50 stands for zero in the data rows.
Some points, one per row:
tensor([41, 32, 51, 49, 40, 41, 41, 49, 39, 53, 53, 52, 53, 57, 66])
tensor([38, 56, 57, 59, 62, 64, 63, 64, 61, 36, 44, 37, 33, 41, 50])
tensor([46, 41, 34, 34, 37, 39, 39, 36, 44, 66, 66, 66, 67, 66, 59])
tensor([51, 34, 46, 43, 36, 37, 50, 39, 42, 53, 54, 53, 54, 58, 67])
tensor([32, 38, 44, 33, 49, 40, 49, 45, 51, 63, 63, 63, 61, 59, 49])
tensor([46, 33, 36, 36, 34, 34, 38, 33, 39, 57, 59, 58, 61, 64, 63])
tensor([56, 60, 61, 64, 67, 68, 68, 68, 65, 33, 36, 42, 47, 45, 43])
tensor([40, 36, 48, 42, 35, 38, 33, 37, 35, 54, 54, 54, 57, 60, 64])
tensor([49, 39, 33, 34, 33, 33, 36, 34, 36, 57, 58, 59, 60, 63, 61])
tensor([36, 49, 49, 50, 53, 54, 61, 62, 67, 54, 53, 53, 51, 50, 46])
tensor([68, 61, 60, 58, 55, 53, 41, 50, 45, 37, 34, 46, 49, 39, 35])
tensor([34, 45, 34, 45, 41, 41, 48, 42, 41, 55, 55, 54, 57, 62, 68])
tensor([39, 43, 50, 41, 44, 44, 47, 47, 53, 67, 67, 67, 65, 61, 56])
tensor([44, 39, 47, 44, 37, 44, 45, 33, 46, 61, 63, 62, 64, 66, 60])
tensor([50, 52, 53, 55, 57, 61, 67, 67, 66, 50, 50, 46, 38, 46, 47])
tensor([47, 44, 36, 37, 41, 35, 32, 40, 37, 44, 49, 50, 50, 51, 65])
tensor([66, 57, 56, 54, 51, 46, 46, 37, 36, 33, 34, 34, 36, 35, 41])
tensor([42, 51, 47, 51, 54, 56, 60, 60, 64, 51, 51, 51, 48, 47, 37])
tensor([59, 62, 64, 63, 63, 60, 56, 57, 51, 34, 42, 39, 44, 49, 46])
tensor([63, 67, 66, 65, 61, 59, 52, 54, 48, 43, 37, 32, 39, 43, 48])
Then 14 other points, each followed by its number:
tensor([43, 53, 52, 53, 56, 58, 62, 63, 64, 47, 47, 48, 46, 43, 37]) 0
tensor([54, 40, 43, 32, 36, 34, 34, 35, 34, 66, 66, 66, 68, 68, 61]) 1
tensor([64, 57, 57, 56, 51, 51, 39, 41, 37, 41, 46, 43, 41, 36, 42]) 2
tensor([67, 64, 63, 60, 58, 54, 57, 49, 43, 37, 40, 39, 46, 39, 40]) 3
tensor([61, 66, 66, 66, 63, 62, 56, 57, 52, 43, 41, 43, 43, 41, 44]) 4
tensor([51, 54, 56, 59, 61, 63, 66, 66, 63, 36, 40, 47, 35, 34, 47]) 5
tensor([40, 50, 32, 39, 39, 47, 50, 55, 58, 56, 56, 56, 55, 52, 49]) 6
tensor([48, 48, 51, 52, 56, 57, 65, 65, 67, 51, 50, 50, 49, 48, 40]) 7
tensor([65, 55, 55, 53, 50, 48, 58, 32, 33, 46, 47, 41, 43, 37, 50]) 8
tensor([41, 44, 50, 43, 34, 47, 44, 38, 32, 65, 65, 65, 66, 64, 57]) 9
tensor([60, 66, 65, 66, 64, 63, 57, 58, 54, 40, 41, 44, 37, 47, 63]) 10
tensor([35, 37, 39, 37, 33, 42, 34, 39, 38, 32, 52, 55, 53, 57, 67]) 11
tensor([56, 58, 59, 60, 64, 66, 66, 66, 62, 44, 43, 36, 44, 32, 34]) 12
tensor([45, 47, 35, 47, 49, 49, 40, 46, 50, 64, 64, 64, 62, 61, 57]) 13
Which three of these numbered points are nearest to each point below, ignoring the direction in which the first points spread most? Their numbers follow each, nearest first.
tensor([33, 46, 45, 46, 47, 37, 46, 50, 54, 60, 60, 60, 58, 56, 51]) > 0 7 12
tensor([37, 41, 33, 47, 40, 40, 37, 40, 47, 67, 67, 67, 67, 65, 59]) > 13 0 12
tensor([55, 47, 38, 40, 32, 49, 51, 53, 57, 59, 59, 59, 60, 55, 45]) > 6 7 12
tensor([66, 59, 58, 57, 52, 51, 40, 34, 44, 46, 33, 36, 42, 33, 41]) > 2 3 8
tensor([67, 59, 59, 57, 53, 53, 33, 43, 40, 41, 35, 40, 37, 44, 53]) > 2 3 4
tensor([50, 46, 37, 39, 45, 36, 43, 43, 41, 60, 60, 60, 63, 63, 60]) > 1 4 13
tensor([59, 63, 62, 62, 60, 60, 54, 56, 49, 45, 38, 38, 36, 42, 56]) > 10 4 1
